In the data rows, the value 500 means zero.
A hidden rule labels the rows of this table. It goes by one to three of the table's principal directions, not those with the most spread.
[512, 448, 549, 526, 594, 559, 539, 551, 531, 617, 442, 465, 571, 584, 440, 586, 402, 477, 470,
 571, 441, 475, 559, 607, 482, 339, 492, 436, 484, 523, 553, 621, 509, 390, 526, 434, 545, 463,
 436, 374, 581, 528, 549, 479, 371, 528] 2
[607, 522, 537, 471, 416, 544, 400, 452, 406, 470, 427, 437, 415, 664, 401, 587, 522, 393, 507,
 562, 493, 376, 394, 522, 482, 483, 512, 562, 513, 519, 445, 512, 488, 531, 489, 474, 456, 390,
 546, 366, 618, 429, 612, 422, 457, 485] 1
[420, 636, 483, 605, 585, 378, 645, 555, 656, 471, 485, 552, 635, 400, 677, 447, 466, 568, 452,
 383, 486, 611, 621, 312, 593, 444, 357, 458, 520, 484, 525, 389, 489, 561, 440, 549, 669, 562,
 457, 866, 268, 645, 350, 511, 499, 425] 2
[479, 231, 410, 372, 632, 665, 472, 467, 468, 767, 654, 678, 534, 239, 467, 324, 390, 724, 560,
 385, 514, 669, 552, 601, 350, 477, 577, 502, 364, 539, 421, 573, 575, 379, 721, 514, 343, 576,
 439, 343, 601, 463, 401, 659, 462, 707] 6
[555, 328, 574, 482, 647, 637, 616, 718, 564, 660, 353, 575, 561, 476, 247, 395, 413, 566, 526,
 584, 525, 630, 550, 792, 413, 272, 580, 471, 426, 394, 675, 527, 319, 271, 723, 361, 476, 400,
 577, 318, 686, 430, 451, 489, 375, 539] 1
[412, 327, 435, 478, 535, 637, 452, 552, 471, 653, 546, 568, 423, 402, 290, 460, 521, 608, 562,
 676, 563, 432, 492, 743, 349, 621, 571, 494, 530, 428, 586, 484, 428, 360, 641, 428, 367, 514,
 604, 273, 689, 336, 499, 550, 597, 493] 1
[703, 757, 545, 526, 149, 360, 441, 642, 517, 302, 541, 467, 513, 697, 575, 481, 655, 216, 443,
 423, 511, 402, 481, 273, 589, 691, 497, 503, 550, 413, 513, 451, 401, 754, 356, 603, 291, 443,
 695, 900, 371, 688, 676, 652, 712, 346] 5
[477, 299, 464, 389, 619, 572, 498, 441, 436, 564, 588, 531, 509, 380, 522, 448, 497, 612, 589,
 436, 546, 614, 453, 580, 457, 462, 540, 499, 354, 528, 462, 597, 610, 306, 580, 497, 439, 512,
 386, 388, 586, 462, 442, 555, 461, 694] 6
[634, 567, 484, 585, 598, 667, 439, 412, 458, 727, 523, 461, 656, 517, 546, 552, 349, 565, 395,
 524, 373, 450, 633, 586, 450, 337, 504, 445, 447, 599, 456, 700, 653, 385, 509, 441, 538, 470,
 436, 228, 563, 595, 525, 583, 237, 636] 6
[622, 708, 536, 625, 458, 557, 572, 573, 525, 506, 432, 495, 675, 519, 627, 492, 506, 445, 371,
 474, 511, 498, 584, 528, 552, 569, 486, 467, 447, 373, 626, 548, 476, 455, 429, 563, 501, 567,
 549, 569, 473, 631, 505, 552, 399, 447] 1
[424, 286, 479, 367, 441, 462, 465, 541, 459, 477, 576, 528, 369, 485, 368, 424, 567, 475, 592,
 522, 523, 513, 521, 563, 507, 575, 616, 491, 513, 512, 490, 536, 515, 473, 569, 516, 355, 458,
 505, 449, 539, 465, 600, 590, 666, 550] 5
[424, 320, 569, 425, 468, 447, 554, 780, 590, 484, 579, 582, 478, 410, 346, 352, 570, 587, 583,
 476, 587, 664, 526, 607, 410, 485, 600, 452, 485, 445, 630, 382, 377, 481, 685, 412, 342, 472,
 652, 625, 520, 486, 397, 630, 644, 448] 6
[357, 432, 443, 502, 645, 429, 572, 461, 636, 588, 590, 588, 571, 358, 639, 470, 409, 623, 513,
 370, 443, 601, 603, 324, 538, 415, 398, 462, 493, 563, 410, 480, 613, 508, 507, 563, 607, 592,
 318, 715, 338, 584, 385, 561, 486, 549] 2
[504, 349, 520, 465, 606, 533, 521, 535, 490, 494, 510, 463, 490, 515, 453, 539, 576, 523, 598,
 560, 552, 530, 428, 670, 505, 432, 576, 503, 378, 397, 593, 617, 567, 227, 560, 466, 439, 462,
 377, 343, 658, 377, 521, 494, 462, 600] 5
[515, 536, 445, 540, 632, 477, 576, 419, 594, 595, 540, 544, 656, 405, 683, 494, 444, 534, 454,
 376, 430, 550, 595, 340, 582, 439, 404, 469, 440, 540, 407, 561, 587, 470, 466, 566, 588, 548,
 332, 695, 390, 665, 471, 598, 411, 560] 1
[540, 663, 587, 632, 469, 429, 577, 495, 575, 449, 448, 441, 609, 582, 640, 662, 513, 422, 450,
 512, 542, 437, 493, 465, 579, 504, 450, 458, 508, 410, 591, 544, 508, 512, 346, 556, 574, 577,
 412, 625, 463, 571, 548, 408, 451, 405] 5
[541, 487, 544, 526, 555, 566, 490, 423, 518, 560, 507, 474, 596, 491, 556, 560, 456, 522, 438,
 460, 457, 472, 525, 482, 511, 421, 490, 467, 493, 549, 426, 534, 572, 472, 478, 518, 571, 512,
 415, 446, 508, 603, 483, 496, 318, 536] 3
[428, 476, 374, 459, 463, 525, 414, 348, 355, 627, 625, 461, 444, 479, 536, 551, 465, 424, 435,
 530, 418, 393, 611, 499, 512, 606, 509, 464, 532, 698, 336, 642, 606, 595, 483, 522, 422, 506,
 475, 325, 498, 600, 703, 562, 589, 514] 5
[445, 421, 610, 429, 410, 389, 547, 625, 554, 239, 419, 528, 349, 464, 339, 374, 598, 541, 613,
 492, 640, 630, 330, 508, 469, 494, 572, 556, 597, 408, 586, 213, 261, 623, 540, 452, 545, 469,
 676, 631, 453, 353, 326, 333, 635, 408] 1
[561, 469, 577, 640, 665, 662, 542, 502, 490, 650, 401, 437, 612, 488, 405, 648, 494, 583, 447,
 691, 545, 420, 492, 842, 426, 410, 579, 472, 464, 394, 655, 581, 432, 298, 584, 388, 540, 500,
 466, 119, 778, 383, 514, 350, 266, 434] 5
[485, 617, 499, 524, 325, 377, 459, 443, 434, 428, 493, 470, 447, 630, 576, 577, 496, 370, 464,
 475, 489, 383, 577, 341, 592, 611, 452, 494, 595, 551, 448, 514, 555, 734, 349, 625, 480, 498,
 498, 652, 390, 587, 667, 441, 621, 402] 1
[498, 395, 587, 467, 431, 461, 547, 639, 659, 469, 622, 530, 555, 510, 550, 559, 600, 399, 545,
 434, 572, 519, 422, 475, 521, 543, 545, 442, 440, 339, 558, 535, 508, 400, 486, 592, 338, 601,
 393, 705, 515, 577, 545, 612, 570, 483] 2
[516, 295, 487, 407, 550, 663, 410, 412, 419, 672, 542, 518, 450, 479, 370, 519, 428, 536, 521,
 553, 465, 457, 484, 658, 406, 454, 597, 504, 467, 563, 418, 625, 566, 388, 605, 470, 414, 486,
 438, 155, 678, 434, 575, 527, 403, 633] 1
[475, 492, 454, 466, 524, 478, 535, 490, 589, 496, 528, 611, 497, 347, 532, 368, 501, 580, 521,
 400, 512, 603, 476, 387, 492, 548, 479, 545, 502, 479, 444, 376, 445, 550, 549, 529, 525, 569,
 515, 670, 404, 500, 369, 579, 549, 515] 1
[479, 259, 491, 343, 539, 626, 424, 366, 371, 618, 586, 492, 455, 469, 462, 559, 485, 515, 549,
 493, 515, 477, 433, 612, 438, 544, 575, 496, 393, 613, 382, 663, 645, 354, 564, 500, 389, 519,
 383, 240, 671, 490, 586, 576, 440, 672] 6
[494, 577, 505, 607, 588, 465, 588, 531, 511, 430, 372, 447, 553, 563, 530, 530, 518, 490, 488,
 574, 505, 484, 562, 552, 600, 443, 464, 485, 502, 387, 641, 529, 487, 402, 427, 523, 624, 463,
 443, 509, 491, 462, 506, 366, 448, 460] 5
[549, 378, 562, 435, 361, 528, 494, 702, 445, 505, 455, 512, 429, 625, 275, 476, 569, 376, 559,
 608, 589, 456, 501, 695, 462, 558, 605, 473, 490, 388, 647, 546, 373, 433, 579, 477, 268, 393,
 648, 449, 666, 465, 670, 536, 642, 450] 5
[626, 597, 636, 625, 529, 579, 509, 590, 533, 551, 454, 427, 676, 654, 595, 662, 449, 488, 431,
 495, 489, 467, 524, 584, 495, 336, 486, 449, 403, 393, 628, 628, 619, 359, 458, 518, 502, 512,
 396, 418, 594, 532, 498, 440, 237, 501] 4
[603, 503, 612, 486, 539, 507, 592, 594, 561, 500, 395, 437, 625, 650, 488, 561, 453, 388, 499,
 491, 479, 527, 502, 509, 556, 308, 444, 423, 417, 521, 556, 623, 507, 316, 444, 430, 570, 391,
 459, 608, 503, 673, 532, 570, 368, 597] 4
[607, 605, 519, 549, 478, 545, 485, 484, 519, 471, 517, 483, 608, 514, 611, 505, 541, 499, 471,
 448, 510, 479, 484, 440, 530, 529, 467, 494, 443, 437, 507, 521, 581, 407, 423, 548, 501, 510,
 483, 594, 472, 590, 455, 587, 407, 554] 2
[551, 548, 556, 523, 648, 382, 588, 496, 562, 361, 384, 400, 553, 586, 546, 543, 512, 480, 515,
 486, 428, 571, 452, 428, 594, 290, 460, 509, 467, 544, 518, 512, 471, 474, 463, 400, 703, 403,
 400, 577, 452, 489, 435, 418, 377, 522] 3
[522, 457, 417, 514, 541, 608, 507, 565, 481, 617, 508, 569, 528, 431, 428, 382, 491, 547, 509,
 554, 510, 515, 594, 629, 473, 522, 531, 488, 457, 401, 577, 556, 488, 336, 576, 512, 409, 472,
 548, 412, 562, 477, 516, 586, 526, 561] 2
[599, 505, 576, 538, 430, 536, 516, 631, 455, 542, 377, 512, 520, 624, 371, 531, 506, 442, 501,
 586, 571, 441, 530, 647, 476, 507, 535, 498, 487, 383, 650, 530, 395, 482, 542, 494, 387, 419,
 598, 467, 653, 458, 614, 442, 501, 410] 6
[564, 504, 530, 525, 531, 497, 511, 477, 563, 513, 521, 501, 555, 518, 585, 567, 521, 467, 492,
 453, 485, 495, 470, 477, 546, 466, 529, 516, 436, 417, 497, 577, 568, 444, 488, 566, 473, 556,
 345, 498, 535, 489, 541, 507, 418, 519] 1
[597, 517, 500, 473, 458, 551, 464, 574, 470, 559, 444, 522, 473, 596, 402, 483, 463, 432, 498,
 527, 472, 480, 480, 537, 452, 462, 505, 536, 472, 482, 516, 530, 435, 512, 571, 461, 404, 429,
 580, 447, 587, 450, 567, 524, 502, 495] 1
[441, 349, 457, 415, 565, 532, 454, 445, 502, 483, 537, 504, 413, 469, 429, 472, 515, 529, 570,
 521, 475, 498, 416, 498, 474, 473, 517, 527, 516, 516, 428, 479, 515, 432, 537, 488, 517, 484,
 443, 417, 531, 406, 461, 487, 511, 584] 2
[588, 573, 601, 492, 365, 493, 372, 398, 334, 316, 363, 275, 351, 833, 385, 729, 558, 286, 502,
 679, 478, 266, 338, 570, 536, 473, 533, 537, 580, 565, 488, 571, 516, 535, 349, 431, 554, 347,
 532, 229, 629, 399, 693, 287, 440, 466] 2
[554, 551, 466, 517, 508, 573, 468, 343, 292, 554, 363, 331, 488, 730, 474, 706, 476, 290, 427,
 704, 424, 259, 552, 656, 585, 573, 498, 468, 487, 595, 514, 802, 577, 392, 366, 477, 530, 417,
 427, 174, 663, 528, 821, 440, 434, 535] 1
[395, 498, 292, 533, 690, 542, 450, 248, 479, 650, 630, 569, 516, 261, 664, 419, 398, 708, 461,
 433, 371, 533, 624, 392, 499, 521, 461, 535, 511, 614, 325, 535, 675, 542, 522, 565, 615, 621,
 329, 370, 394, 453, 400, 531, 441, 612] 5
[543, 533, 466, 487, 355, 607, 373, 476, 349, 549, 563, 487, 422, 520, 433, 508, 534, 483, 496,
 572, 560, 405, 466, 619, 407, 640, 553, 523, 499, 508, 492, 520, 526, 502, 518, 491, 331, 482,
 650, 301, 607, 450, 583, 527, 572, 498] 2
[539, 587, 437, 464, 413, 537, 445, 423, 400, 455, 464, 474, 421, 524, 463, 449, 511, 422, 476,
 534, 485, 447, 462, 474, 504, 587, 483, 541, 540, 570, 427, 476, 455, 551, 454, 480, 510, 446,
 629, 446, 470, 518, 546, 514, 563, 521] 5
[531, 554, 462, 499, 517, 537, 490, 442, 499, 553, 528, 511, 525, 432, 538, 453, 454, 519, 447,
 461, 443, 535, 527, 477, 487, 486, 508, 509, 490, 578, 427, 516, 513, 529, 520, 471, 531, 525,
 518, 441, 455, 553, 473, 571, 453, 544] 3
[563, 624, 533, 557, 352, 473, 483, 586, 562, 622, 552, 545, 601, 575, 559, 542, 429, 402, 389,
 435, 440, 426, 654, 374, 501, 548, 453, 434, 546, 544, 469, 534, 514, 685, 469, 561, 391, 530,
 556, 705, 420, 718, 620, 655, 527, 392] 2
[632, 792, 678, 625, 297, 389, 535, 565, 452, 311, 333, 360, 559, 736, 572, 662, 567, 311, 374,
 522, 544, 395, 498, 479, 595, 565, 496, 491, 552, 478, 614, 470, 418, 712, 343, 508, 543, 469,
 624, 602, 478, 607, 617, 366, 447, 269] 6
[440, 434, 532, 448, 413, 337, 496, 572, 542, 413, 567, 523, 432, 533, 499, 505, 552, 460, 559,
 433, 522, 525, 496, 376, 525, 532, 513, 496, 544, 511, 482, 435, 476, 681, 508, 546, 414, 498,
 487, 719, 436, 502, 544, 498, 662, 410] 3
[511, 449, 468, 545, 541, 659, 485, 446, 332, 809, 456, 475, 516, 494, 340, 642, 428, 479, 413,
 721, 519, 341, 599, 845, 384, 582, 570, 456, 496, 599, 540, 677, 410, 482, 624, 375, 375, 478,
 587, 70, 800, 476, 746, 465, 477, 399] 6
[506, 496, 496, 470, 435, 505, 407, 431, 443, 448, 494, 463, 405, 591, 465, 562, 539, 448, 521,
 542, 486, 390, 427, 476, 502, 565, 510, 550, 536, 506, 448, 498, 552, 532, 465, 525, 473, 479,
 486, 421, 547, 419, 565, 466, 514, 496] 2
[438, 462, 460, 523, 616, 470, 616, 536, 519, 541, 392, 532, 540, 485, 471, 428, 421, 523, 497,
 536, 461, 556, 662, 540, 574, 434, 475, 456, 514, 483, 592, 565, 465, 440, 498, 512, 608, 474,
 452, 525, 451, 522, 516, 467, 502, 526] 1
[484, 297, 464, 369, 467, 613, 401, 455, 389, 578, 498, 549, 338, 486, 281, 432, 468, 512, 564,
 559, 515, 470, 450, 623, 409, 504, 588, 550, 531, 538, 420, 489, 456, 491, 617, 483, 395, 429,
 567, 245, 638, 376, 565, 456, 543, 570] 6
[519, 532, 370, 536, 556, 566, 411, 350, 408, 556, 462, 470, 437, 535, 454, 493, 469, 497, 474,
 617, 387, 363, 569, 524, 527, 525, 505, 544, 564, 523, 444, 579, 556, 485, 473, 515, 553, 444,
 463, 268, 537, 401, 594, 461, 471, 547] 2
[425, 372, 574, 436, 512, 433, 526, 565, 604, 539, 551, 505, 491, 517, 432, 547, 440, 484, 536,
 462, 478, 544, 490, 437, 468, 341, 472, 435, 544, 623, 426, 461, 474, 557, 540, 426, 524, 463,
 477, 620, 454, 596, 484, 525, 516, 492] 6
[580, 692, 537, 536, 364, 332, 494, 511, 534, 266, 493, 458, 478, 585, 639, 507, 638, 401, 500,
 411, 517, 499, 431, 309, 620, 594, 497, 566, 498, 423, 508, 429, 521, 638, 388, 579, 492, 507,
 498, 748, 376, 506, 513, 514, 578, 417] 1
[462, 545, 457, 574, 582, 450, 596, 503, 616, 631, 550, 615, 648, 350, 650, 447, 422, 593, 442,
 366, 476, 585, 669, 361, 545, 475, 415, 459, 490, 506, 461, 473, 528, 579, 516, 587, 543, 585,
 415, 753, 364, 654, 443, 571, 480, 458] 1
[498, 540, 465, 457, 414, 543, 350, 308, 438, 491, 585, 496, 420, 462, 543, 520, 478, 530, 464,
 447, 451, 419, 418, 362, 440, 597, 488, 558, 579, 642, 290, 416, 574, 682, 461, 528, 523, 555,
 526, 428, 449, 498, 459, 508, 472, 519] 4
[430, 533, 525, 517, 468, 434, 421, 406, 376, 419, 603, 354, 499, 589, 655, 676, 526, 475, 461,
 474, 479, 426, 499, 441, 521, 514, 471, 453, 506, 647, 429, 559, 670, 619, 394, 525, 514, 516,
 416, 441, 477, 550, 550, 392, 468, 457] 4
[394, 498, 329, 435, 512, 462, 397, 310, 429, 491, 614, 531, 370, 389, 564, 411, 475, 569, 519,
 439, 413, 501, 514, 321, 504, 577, 456, 564, 565, 659, 290, 443, 599, 652, 489, 541, 545, 524,
 475, 489, 361, 453, 460, 524, 609, 567] 4
[218, 476, 545, 451, 407, 196, 586, 569, 565, 128, 505, 528, 290, 354, 493, 362, 612, 626, 622,
 427, 647, 691, 402, 345, 525, 599, 505, 540, 683, 514, 552, 104, 323, 826, 464, 498, 653, 575,
 644, 822, 234, 364, 240, 278, 805, 316] 3
[458, 602, 432, 460, 360, 335, 438, 433, 496, 277, 638, 515, 422, 442, 681, 407, 587, 492, 536,
 325, 516, 556, 428, 180, 555, 627, 439, 548, 560, 537, 366, 331, 531, 763, 380, 626, 494, 553,
 530, 835, 251, 540, 407, 495, 694, 476] 3
[727, 793, 518, 678, 489, 633, 478, 521, 351, 460, 358, 342, 631, 678, 566, 594, 562, 417, 393,
 638, 511, 383, 503, 694, 533, 498, 493, 509, 394, 373, 683, 645, 531, 301, 405, 452, 505, 403,
 591, 265, 642, 479, 572, 431, 314, 488] 2
Which label does each new row get?
[485, 566, 408, 534, 571, 590, 453, 410, 348, 547, 479, 416, 477, 478, 477, 492, 456, 526, 422,
 598, 429, 470, 549, 623, 462, 474, 507, 503, 519, 631, 467, 544, 490, 510, 526, 397, 572, 447,
 587, 190, 540, 461, 510, 421, 442, 508] -> 4
[649, 680, 585, 598, 494, 541, 435, 430, 300, 558, 479, 228, 631, 781, 632, 835, 490, 307, 335,
 582, 399, 325, 555, 628, 548, 395, 499, 426, 388, 694, 483, 812, 681, 481, 413, 397, 479, 396,
 423, 179, 665, 647, 771, 449, 258, 453] -> 3
[504, 395, 382, 400, 531, 606, 470, 479, 478, 584, 530, 629, 421, 314, 366, 279, 499, 602, 556,
 491, 522, 581, 465, 542, 411, 564, 536, 569, 486, 502, 427, 407, 402, 446, 649, 457, 432, 475,
 632, 441, 528, 428, 410, 621, 586, 596] -> 3
[346, 516, 483, 387, 332, 279, 541, 524, 486, 235, 494, 536, 347, 459, 521, 323, 533, 444, 524,
 362, 522, 618, 524, 243, 592, 620, 466, 513, 650, 613, 421, 271, 383, 845, 415, 579, 577, 507,
 646, 851, 199, 595, 436, 449, 766, 414] -> 6
[505, 425, 501, 456, 666, 600, 461, 307, 410, 536, 427, 397, 477, 507, 436, 578, 428, 561, 495,
 591, 422, 465, 416, 603, 453, 375, 511, 516, 495, 679, 405, 573, 539, 401, 513, 349, 685, 441,
 436, 161, 605, 429, 455, 420, 297, 630] -> 5
[491, 425, 489, 448, 518, 530, 488, 461, 543, 544, 591, 552, 527, 385, 535, 413, 461, 557, 485,
 394, 462, 579, 531, 436, 488, 464, 533, 482, 498, 558, 396, 485, 544, 517, 535, 532, 505, 546,
 461, 516, 426, 589, 433, 590, 456, 585] -> 3
[580, 477, 455, 508, 625, 618, 547, 539, 539, 676, 465, 578, 630, 451, 502, 416, 399, 539, 457,
 453, 433, 562, 599, 521, 488, 388, 461, 483, 408, 479, 497, 581, 505, 366, 585, 501, 498, 474,
 462, 497, 530, 576, 474, 606, 367, 595] -> 1
[454, 391, 346, 490, 680, 657, 416, 252, 460, 750, 654, 594, 557, 259, 616, 445, 369, 719, 454,
 429, 393, 516, 598, 490, 426, 528, 523, 515, 463, 598, 324, 602, 693, 468, 574, 574, 521, 650,
 312, 245, 520, 469, 425, 579, 352, 670] -> 1
[520, 558, 473, 511, 454, 491, 493, 551, 498, 395, 558, 504, 501, 444, 559, 418, 608, 518, 520,
 464, 561, 552, 451, 487, 506, 586, 518, 521, 461, 405, 548, 435, 490, 460, 491, 527, 439, 520,
 567, 581, 462, 478, 424, 542, 572, 499] -> 2
[625, 596, 552, 617, 566, 619, 492, 519, 324, 470, 276, 320, 543, 752, 418, 647, 509, 424, 455,
 737, 491, 352, 518, 799, 529, 424, 534, 489, 447, 399, 727, 696, 515, 271, 436, 423, 560, 363,
 510, 108, 735, 362, 628, 303, 304, 503] -> 5
[546, 688, 556, 546, 309, 401, 502, 539, 430, 214, 317, 451, 369, 606, 413, 459, 625, 416, 510,
 589, 611, 442, 389, 496, 540, 665, 518, 585, 628, 388, 626, 294, 283, 687, 396, 500, 556, 447,
 743, 586, 463, 375, 488, 308, 642, 321] -> 1
[604, 658, 381, 551, 471, 654, 361, 330, 298, 650, 543, 414, 524, 547, 559, 557, 433, 441, 360,
 576, 376, 352, 591, 577, 468, 573, 512, 503, 481, 647, 399, 694, 620, 522, 467, 474, 451, 482,
 544, 143, 572, 548, 660, 558, 409, 554] -> 5
[382, 425, 624, 511, 472, 293, 584, 620, 656, 448, 604, 501, 539, 536, 616, 648, 545, 471, 550,
 403, 557, 550, 511, 394, 559, 458, 488, 427, 487, 467, 547, 500, 571, 580, 470, 568, 447, 592,
 325, 794, 433, 568, 532, 490, 585, 383] -> 5
[415, 482, 619, 489, 526, 303, 659, 442, 708, 302, 404, 576, 459, 381, 558, 513, 566, 557, 597,
 389, 640, 617, 320, 323, 591, 506, 462, 571, 555, 404, 487, 256, 375, 602, 436, 559, 702, 619,
 386, 855, 366, 448, 328, 351, 543, 412] -> 6
[389, 381, 599, 471, 494, 516, 522, 408, 498, 470, 454, 494, 389, 403, 364, 593, 521, 576, 562,
 589, 662, 481, 315, 638, 409, 531, 541, 522, 591, 527, 484, 336, 360, 538, 519, 421, 586, 556,
 556, 363, 601, 386, 426, 287, 514, 417] -> 1
[454, 472, 408, 457, 496, 478, 537, 527, 511, 512, 541, 607, 511, 379, 542, 343, 512, 536, 517,
 409, 521, 578, 568, 399, 522, 609, 457, 506, 486, 474, 475, 438, 468, 536, 525, 585, 450, 530,
 538, 714, 402, 560, 457, 600, 626, 515] -> 1
[546, 815, 489, 654, 439, 464, 529, 502, 507, 403, 434, 463, 579, 497, 637, 482, 523, 494, 376,
 490, 489, 479, 549, 412, 545, 585, 425, 514, 559, 474, 552, 387, 442, 639, 395, 509, 617, 540,
 634, 622, 359, 568, 418, 462, 477, 363] -> 2
[242, 76, 447, 293, 579, 452, 505, 489, 686, 572, 772, 711, 400, 208, 495, 364, 495, 682, 673,
 318, 541, 675, 444, 363, 429, 542, 550, 490, 499, 491, 349, 398, 589, 476, 637, 624, 396, 694,
 289, 692, 415, 451, 340, 647, 666, 634] -> 4
[514, 375, 543, 460, 563, 451, 513, 401, 545, 546, 576, 489, 582, 512, 620, 615, 498, 471, 519,
 394, 475, 485, 511, 391, 577, 440, 492, 458, 436, 546, 389, 627, 650, 471, 454, 592, 490, 528,
 244, 600, 505, 623, 587, 541, 413, 573] -> 6
[473, 533, 405, 501, 486, 503, 489, 540, 514, 507, 547, 592, 494, 398, 524, 353, 505, 572, 508,
 445, 505, 554, 540, 416, 474, 583, 456, 527, 514, 458, 493, 396, 465, 555, 535, 548, 460, 524,
 587, 645, 413, 489, 406, 566, 601, 492] -> 2
[665, 673, 600, 530, 277, 441, 501, 523, 384, 240, 272, 356, 393, 759, 366, 562, 642, 221, 485,
 652, 581, 351, 390, 581, 618, 580, 563, 545, 584, 399, 609, 480, 302, 568, 346, 488, 507, 336,
 686, 460, 558, 482, 714, 317, 580, 372] -> 6
[580, 646, 507, 495, 278, 413, 493, 551, 384, 299, 268, 414, 317, 746, 282, 462, 565, 226, 492,
 678, 506, 358, 502, 537, 611, 585, 535, 545, 660, 469, 581, 461, 271, 651, 389, 474, 512, 304,
 746, 485, 482, 468, 737, 368, 698, 372] -> 1
[676, 837, 617, 693, 473, 545, 552, 505, 513, 486, 371, 386, 689, 619, 654, 649, 470, 425, 334,
 512, 487, 449, 511, 536, 546, 424, 449, 481, 454, 467, 592, 556, 511, 481, 381, 459, 625, 520,
 531, 455, 495, 621, 497, 436, 254, 415] -> 3
[650, 780, 554, 600, 414, 398, 518, 482, 516, 298, 314, 357, 496, 756, 537, 648, 609, 270, 467,
 596, 481, 338, 392, 407, 645, 518, 423, 555, 528, 426, 555, 509, 444, 506, 315, 476, 611, 393,
 520, 628, 479, 503, 624, 430, 487, 398] -> 2
[461, 454, 455, 527, 462, 480, 551, 697, 568, 633, 611, 622, 583, 438, 523, 397, 465, 527, 504,
 448, 520, 572, 691, 510, 481, 540, 507, 416, 469, 397, 616, 557, 503, 494, 562, 588, 309, 554,
 519, 684, 455, 585, 541, 646, 645, 475] -> 2
[409, 398, 544, 449, 578, 409, 634, 497, 635, 378, 424, 610, 439, 309, 457, 391, 560, 621, 612,
 425, 641, 667, 349, 446, 515, 496, 490, 575, 516, 407, 504, 251, 328, 510, 558, 500, 628, 557,
 495, 715, 440, 398, 290, 393, 562, 464] -> 6
[487, 373, 441, 403, 560, 531, 463, 411, 478, 486, 555, 495, 425, 466, 485, 477, 546, 496, 578,
 504, 482, 512, 418, 522, 520, 512, 553, 540, 433, 499, 434, 584, 592, 342, 523, 506, 471, 499,
 384, 379, 549, 420, 522, 567, 513, 651] -> 5
[651, 772, 586, 660, 471, 502, 460, 464, 320, 457, 441, 227, 640, 779, 672, 790, 529, 325, 329,
 585, 424, 337, 564, 602, 583, 436, 492, 437, 421, 596, 567, 745, 645, 504, 357, 439, 524, 416,
 462, 259, 601, 612, 707, 395, 283, 408] -> 5
[551, 786, 520, 546, 195, 261, 567, 590, 537, 280, 418, 555, 437, 528, 540, 391, 626, 340, 461,
 434, 591, 496, 540, 284, 627, 764, 476, 552, 627, 444, 542, 291, 290, 864, 386, 584, 454, 498,
 753, 967, 274, 626, 583, 548, 809, 250] -> 6
